(in the rows, 128 means zero)
Each path below is one point turned by a fixed rotation once a step. After each direction that follows a path, write how fast that rotation turns it, in degrees per step (0 if it stays still).
Each turn is a multiple of 5 degrees from 10 to 175, or 0.
Each row of a path follows its step; steps can be skipped.
Rotation 1:
step 0: [126 110 127 133 134 128 133 131 126 131 131 129 132 129 127 130 133 118
 126 122 126 129 121 131 121 123 132 120 130 131 120 129 130 126 127 127
 127]
step 1: [128 126 122 130 123 132 125 129 120 123 136 130 133 131 135 127 128 134
 122 124 131 128 112 132 127 129 128 133 127 140 132 131 124 126 134 131
 128]
step 2: [124 121 124 134 129 125 126 135 133 119 121 130 128 136 130 128 121 123
 118 124 122 127 131 120 138 127 126 129 127 136 126 122 133 129 133 131
 128]
step 3: [125 128 140 132 136 125 126 129 124 120 129 133 130 125 140 124 128 124
 133 124 127 128 130 121 119 126 124 130 131 128 132 130 126 116 137 129
 126]
step 5: [123 128 124 136 124 134 122 125 135 130 130 135 124 134 127 125 128 126
 129 133 128 135 127 121 122 130 123 135 126 137 125 132 122 118 122 120
 127]
step 6: [125 133 131 132 126 120 118 137 126 134 128 134 132 127 127 126 128 131
 134 126 127 129 134 127 134 134 131 128 120 139 131 130 140 125 123 132
 125]
step 7: [118 127 120 122 132 133 123 134 129 124 132 128 133 127 129 128 139 124
 139 126 123 130 134 129 129 126 114 129 129 124 128 129 133 127 124 128
 132]
step 8: [120 127 126 129 125 128 143 130 124 137 142 126 135 128 127 129 124 132
 131 128 132 130 135 133 122 132 125 130 125 132 124 125 132 123 133 124
 126]
step 9: [124 126 121 129 134 134 128 120 126 125 131 128 139 123 126 124 120 123
 126 129 131 132 124 130 136 127 126 123 131 136 121 136 132 129 117 126
 122]
step 10: [132 123 125 130 122 128 131 133 128 125 121 127 127 127 138 128 122 125
 131 116 124 131 128 141 125 134 123 126 120 136 128 136 127 128 129 125
 128]
step 11: [132 125 116 123 131 120 130 141 119 122 131 131 131 131 133 130 124 123
 130 128 130 129 122 121 126 129 127 117 133 128 124 124 133 127 130 127
 131]
[125 126 127 129 129 130 129 125 128 130 132 125 128 127 126 129 129 130
 127 129 127 131 126 129 126 128 131 126 130 128 127 126 125 125 128 129
 127]
90
[125 128 126 129 129 128 130 129 125 127 128 129 128 130 128 126 127 129
 126 127 124 128 127 128 125 128 125 128 127 129 129 130 132 125 125 130
 125]
0
Rotation 2:
step 0: [138 129 129 123 133 119 126 137 128 136 127 132 124 128 136 122 134 123
 129 127 134 133 124 135 139 127 126 129 133 133 121 131 121 122 121 125
 135]
step 2: [121 135 130 129 137 128 118 127 132 116 136 132 128 127 125 121 128 124
 131 123 130 133 128 129 128 128 140 129 129 128 128 137 115 135 132 130
 123]
step 3: [131 128 130 131 138 121 123 137 141 128 124 129 120 125 131 122 124 138
 134 119 129 126 125 125 135 131 132 122 133 125 134 136 123 126 125 132
 127]
step 4: [122 125 135 123 140 132 134 135 132 136 126 128 130 133 133 125 122 129
 134 122 130 129 113 133 133 130 124 129 127 128 125 129 120 123 124 125
 139]
step 5: [128 130 131 137 136 134 128 134 123 128 139 120 133 133 125 119 135 120
 133 132 128 135 119 129 130 122 125 125 128 129 123 134 122 124 122 131
 126]
step 6: [130 128 131 138 135 123 114 129 126 131 134 127 129 127 124 123 132 126
 131 121 118 124 127 127 131 120 133 139 127 130 138 138 123 131 131 130
 128]
step 7: [130 124 122 127 138 127 116 133 133 126 126 129 127 127 130 122 128 130
 120 120 133 119 123 125 136 125 133 131 130 117 125 128 121 131 131 127
 141]
step 8: [129 123 119 135 137 121 129 126 128 128 128 121 120 137 134 119 117 127
 133 129 132 128 117 129 135 131 126 124 122 125 119 133 124 123 128 123
 131]
step 9: [133 132 131 133 141 123 122 123 131 135 133 133 128 129 129 123 130 124
 133 133 127 137 119 138 125 123 125 127 130 139 121 132 124 133 128 122
 127]
step 10: [135 129 136 134 134 129 114 130 131 124 133 137 125 134 131 125 136 129
 121 118 127 131 129 131 138 127 121 134 134 129 124 132 125 132 121 134
 126]
step 11: [122 128 124 129 127 122 126 135 131 126 135 134 132 135 128 124 119 131
 127 119 125 129 132 132 138 133 132 132 125 121 125 137 114 133 126 127
 136]
[127 126 129 129 129 127 123 127 130 127 126 127 129 125 129 129 131 127
 131 126 126 131 129 127 126 127 128 128 130 127 128 128 131 130 130 130
 124]
100
Rotation 3:
step 0: [127 122 121 123 125 124 127 121 140 129 124 131 121 128 120 118 128 134
 132 125 125 126 121 127 124 131 135 126 124 127 124 126 127 130 125 138
 123]
step 1: [127 115 124 130 122 117 129 131 133 125 121 130 127 121 123 131 121 133
 129 131 126 131 136 131 131 134 123 126 131 128 139 128 127 126 129 128
 129]
step 2: [125 124 138 125 120 132 130 132 136 140 135 136 132 122 117 131 129 131
 129 128 125 121 130 125 131 127 123 132 128 127 129 133 129 132 130 134
 125]
step 3: [133 127 130 130 126 129 121 133 129 122 125 134 122 117 128 137 129 128
 126 134 125 133 131 116 135 115 126 132 125 128 131 128 133 127 130 127
 127]
step 5: [136 134 135 135 129 121 125 125 129 123 127 124 131 121 132 128 128 126
 125 130 125 132 134 122 125 136 124 126 134 128 127 130 132 124 137 115
 127]
step 6: [126 133 136 129 127 130 130 125 124 136 123 123 138 127 132 123 130 130
 125 128 137 126 125 124 122 130 125 134 122 121 118 129 126 134 136 130
 121]
step 7: [134 132 132 129 134 125 122 131 120 124 118 127 131 129 127 119 123 126
 138 127 132 138 136 122 132 125 132 128 123 127 123 121 125 125 125 127
 125]
step 8: [130 123 128 128 142 131 133 133 134 131 127 130 132 137 129 122 134 135
 135 130 129 133 125 137 124 132 128 129 123 124 127 127 128 128 127 128
 117]
step 9: [136 127 129 129 127 116 135 134 128 126 128 126 126 132 118 128 134 129
 131 126 127 140 127 126 129 130 129 122 137 129 130 125 123 140 125 125
 126]
step 10: [127 111 132 122 124 132 134 131 122 133 128 123 126 128 128 133 130 131
 127 124 130 131 129 136 125 119 124 126 128 127 123 131 127 138 129 133
 124]
step 11: [136 118 130 127 127 126 125 124 124 129 136 132 123 126 125 128 125 133
 133 125 124 130 130 123 135 118 139 128 137 130 121 132 124 124 123 125
 133]
[128 129 127 129 127 125 128 130 129 130 129 132 127 128 128 132 126 129
 131 126 125 129 127 132 128 124 128 127 128 127 128 128 127 129 131 129
 127]
45
Rotation 4:
step 0: [132 126 129 125 135 129 134 116 126 123 128 129 133 133 126 136 125 132
 128 124 129 134 122 137 128 118 119 126 127 124 131 137 130 121 136 128
 122]
step 1: [123 125 126 130 130 132 126 125 130 121 122 123 131 137 125 127 126 129
 122 137 133 122 140 124 124 139 119 139 128 128 130 125 124 127 132 125
 131]
step 2: [129 122 131 129 134 133 126 125 119 125 136 133 133 129 137 130 135 124
 132 134 125 133 121 127 121 126 121 124 134 134 132 129 120 139 127 127
 125]
step 3: [122 126 131 136 128 127 126 129 127 125 120 125 125 138 130 121 125 123
 130 133 125 132 127 136 128 139 137 129 120 128 129 130 138 137 133 127
 125]
step 4: [127 130 127 120 130 137 131 126 122 132 127 132 141 129 134 125 130 124
 135 125 131 126 120 121 126 127 141 133 126 125 131 121 127 125 121 131
 125]
step 5: [132 127 143 134 135 129 133 119 135 132 123 128 119 133 128 130 129 138
 127 123 124 136 128 132 124 125 134 129 128 124 127 125 133 122 128 125
 125]
step 6: [122 129 136 124 125 134 118 128 130 125 134 121 136 127 134 135 120 129
 123 131 138 122 130 132 130 124 129 136 123 130 128 120 124 121 127 128
 136]
step 7: [129 121 129 133 130 131 128 125 122 132 132 124 125 120 128 129 140 137
 123 129 122 130 131 131 118 128 124 124 132 131 142 126 132 131 129 134
 135]
step 8: [131 130 126 131 123 131 125 129 128 123 133 120 123 135 120 131 127 119
 122 125 132 124 113 135 127 131 128 136 120 134 128 132 132 133 130 133
 128]
step 9: [127 125 122 118 128 121 129 126 124 128 118 129 132 131 130 132 132 134
 133 132 119 124 122 121 132 126 125 138 130 124 139 125 134 132 125 134
 127]
step 10: [132 127 124 129 131 132 129 116 131 124 118 128 119 139 125 133 131 129
 133 128 143 132 125 131 127 122 129 126 133 128 122 131 126 131 125 126
 131]
[128 127 129 128 129 128 130 128 128 126 127 128 128 127 129 129 128 127
 128 128 125 134 128 126 128 129 126 127 131 128 129 127 134 126 129 127
 131]
160
Rotation 5:
step 0: [130 127 131 119 116 132 125 131 129 135 125 122 130 123 127 122 121 132
 126 120 128 122 121 116 129 127 135 129 124 131 133 127 136 136 131 122
 134]
step 2: [137 138 131 120 122 126 133 122 132 132 129 128 125 134 123 129 132 123
 131 128 134 125 125 126 135 130 134 127 132 126 141 135 134 128 135 120
 126]
step 3: [135 132 125 122 121 124 131 130 137 127 125 119 119 121 131 125 129 129
 127 132 118 131 121 120 129 123 127 125 123 138 138 121 132 133 128 129
 137]
step 4: [134 137 132 124 116 124 126 130 129 123 120 130 121 122 125 132 134 130
 125 120 120 124 125 129 123 129 132 121 136 120 130 132 129 137 132 132
 121]
step 5: [134 133 128 119 125 129 124 128 131 123 137 114 120 124 128 128 130 128
 127 128 133 130 132 122 128 124 122 128 132 121 141 127 132 129 131 118
 120]
step 6: [133 132 124 127 123 127 123 126 131 125 122 130 126 121 133 127 127 134
 131 120 129 128 123 117 125 116 141 129 120 128 142 126 125 134 134 126
 131]
step 7: [124 133 130 122 113 127 121 142 126 130 125 125 123 127 129 137 134 132
 121 132 130 128 130 130 125 128 130 132 130 132 139 135 129 138 132 129
 126]
step 8: [138 128 131 118 130 142 125 125 131 133 122 119 124 126 123 131 130 131
 134 128 135 127 120 129 127 130 131 124 125 129 139 129 130 135 134 119
 122]
step 9: [133 132 120 116 123 128 130 137 131 127 125 131 126 123 131 129 129 127
 122 120 123 125 123 120 137 126 132 125 123 134 138 130 123 131 121 118
 131]
step 10: [127 132 121 129 121 123 124 129 133 130 123 123 121 120 128 138 134 127
 133 133 124 119 124 124 130 139 134 130 137 125 134 134 130 136 135 125
 128]
step 11: [139 132 130 126 118 130 132 126 126 130 132 115 127 122 117 123 131 130
 121 121 133 121 123 122 128 131 125 126 125 133 138 126 134 131 131 125
 128]
[127 127 130 127 128 131 128 128 128 128 129 129 129 132 128 127 128 131
 127 129 130 131 130 130 128 127 132 130 125 130 129 131 130 129 131 128
 130]
60
[125 127 129 130 129 126 128 133 128 130 126 128 125 129 127 129 127 128
 128 126 123 128 128 128 129 127 129 131 129 126 127 127 126 130 131 129
 129]
120
[127 127 126 130 129 130 128 129 132 126 126 124 126 131 127 127 126 131
 131 127 129 127 128 126 125 130 127 126 126 130 128 127 129 127 129 127
 129]
140
Rotation 6:
step 0: [128 116 135 124 126 120 127 135 135 131 128 118 131 134 136 133 124 136
 128 114 131 126 124 117 128 125 130 122 133 133 127 129 123 132 124 136
 128]
step 1: [134 135 124 124 137 123 123 123 137 128 135 127 131 123 130 137 138 126
 133 127 136 134 131 125 135 135 121 130 135 127 131 119 124 132 127 137
 120]
step 2: [127 134 125 128 126 129 129 136 132 126 127 129 130 118 138 129 115 127
 134 128 127 130 116 129 139 131 132 117 131 136 126 119 132 122 128 126
 123]
step 3: [125 126 128 127 128 117 133 139 127 123 131 116 138 130 124 131 126 132
 136 132 125 131 124 134 133 131 128 125 134 118 125 132 118 128 126 139
 134]
step 5: [126 133 127 115 118 127 131 129 126 128 121 128 133 126 133 133 127 126
 136 116 121 137 127 131 132 119 137 126 136 130 138 128 122 125 124 125
 123]
step 6: [131 122 131 139 129 129 133 124 123 120 120 122 133 119 131 136 134 128
 133 119 133 134 121 123 128 132 130 133 132 123 121 125 122 128 132 138
 128]
step 7: [127 125 125 124 129 135 122 121 132 135 125 121 120 128 141 138 121 135
 129 122 133 126 132 133 139 137 130 118 129 127 125 127 119 132 127 129
 128]
step 8: [132 122 123 116 126 132 126 134 135 123 133 132 131 129 129 127 131 125
 135 123 126 131 122 126 133 132 131 125 145 126 129 129 130 133 139 139
 124]
step 9: [134 137 126 131 127 117 135 132 132 126 125 118 121 124 132 137 129 136
 121 126 128 134 119 133 130 129 125 129 133 134 120 116 132 132 133 135
 131]
step 10: [126 128 120 114 125 122 131 132 125 120 129 129 127 122 129 137 129 136
 136 131 124 124 126 125 132 134 131 116 119 119 131 123 121 128 125 129
 123]
step 11: [131 114 137 127 125 117 132 130 137 132 129 131 132 126 127 132 121 134
 131 118 127 128 123 121 129 123 127 124 136 130 131 126 129 122 121 142
 127]
[126 126 128 126 129 130 129 129 128 128 130 126 130 129 124 128 126 127
 125 125 127 129 123 126 129 127 128 127 130 128 130 130 128 124 129 127
 129]
130
[126 130 131 129 129 126 129 128 129 129 129 129 130 128 127 128 126 127
 131 132 126 128 127 127 132 127 129 130 126 128 131 126 129 127 125 130
 130]
40
[126 125 130 130 124 126 126 130 128 129 125 128 130 128 128 127 129 128
 127 131 129 131 127 127 128 125 130 127 131 126 127 129 132 130 129 128
 127]
125
[125 127 130 126 126 129 129 129 128 129 129 125 125 128 130 126 129 125
 128 128 127 127 129 128 131 127 130 126 125 128 128 123 127 128 130 124
 128]
140
Rotation 7:
step 0: [133 128 131 132 137 130 133 128 128 123 129 130 127 136 131 127 142 130
 130 136 120 129 124 125 127 135 134 123 124 122 134 131 134 134 130 129
 127]
step 1: [128 127 133 133 129 129 124 136 131 125 132 135 120 129 133 130 137 125
 131 133 133 130 127 114 117 132 134 127 128 119 133 129 131 127 131 124
 124]
step 2: [126 126 129 134 123 132 127 136 123 126 130 130 120 128 126 137 124 121
 126 124 133 129 137 119 121 134 131 131 128 126 132 125 132 139 123 119
 125]
step 3: [132 132 131 132 126 130 130 129 122 124 135 120 127 138 129 129 122 128
 119 130 135 134 135 125 132 134 126 125 129 132 129 117 132 139 126 121
 131]
step 5: [133 123 121 133 140 127 126 135 129 122 125 135 124 137 128 125 135 125
 131 124 128 128 125 123 139 123 127 129 124 139 131 130 131 129 126 125
 122]
step 6: [138 125 132 139 128 125 128 130 130 122 129 133 118 130 133 124 138 125
 121 120 129 130 121 123 129 127 121 124 127 131 128 138 127 133 130 126
 126]
step 7: [133 127 129 134 119 130 135 133 132 123 129 132 121 125 133 139 136 127
 129 125 130 136 128 131 126 137 124 125 131 128 137 132 120 134 132 128
 127]
step 8: [124 129 121 126 124 127 135 134 129 121 131 129 127 137 126 135 136 136
 124 137 129 129 133 127 128 134 128 124 129 123 141 130 123 136 121 124
 127]
step 9: [130 133 134 124 128 121 126 135 124 120 129 129 127 135 126 127 133 133
 124 140 135 129 123 123 131 127 130 131 133 119 134 126 133 131 118 122
 121]
step 10: [136 127 134 129 131 130 129 135 120 118 128 131 128 127 128 135 129 124
 135 130 131 132 125 123 130 125 128 133 135 127 126 126 145 132 121 125
 124]
step 11: [134 123 126 134 132 135 134 127 123 126 136 125 124 132 129 131 135 124
 129 124 128 128 133 116 133 129 122 125 130 127 126 126 143 136 129 135
 130]
[127 130 128 129 128 125 131 129 129 127 130 129 131 127 128 132 129 131
 128 128 127 126 123 130 126 128 129 128 129 126 129 131 128 129 127 129
 127]
40
[128 128 127 132 124 128 129 126 130 132 129 126 128 127 130 131 128 129
 128 126 130 128 131 127 128 129 125 129 129 128 127 128 128 131 127 128
 131]
80
[126 129 128 130 128 125 126 128 129 127 132 128 127 132 127 128 126 127
 130 125 128 127 127 130 128 130 127 128 128 133 127 128 126 127 129 127
 126]
35
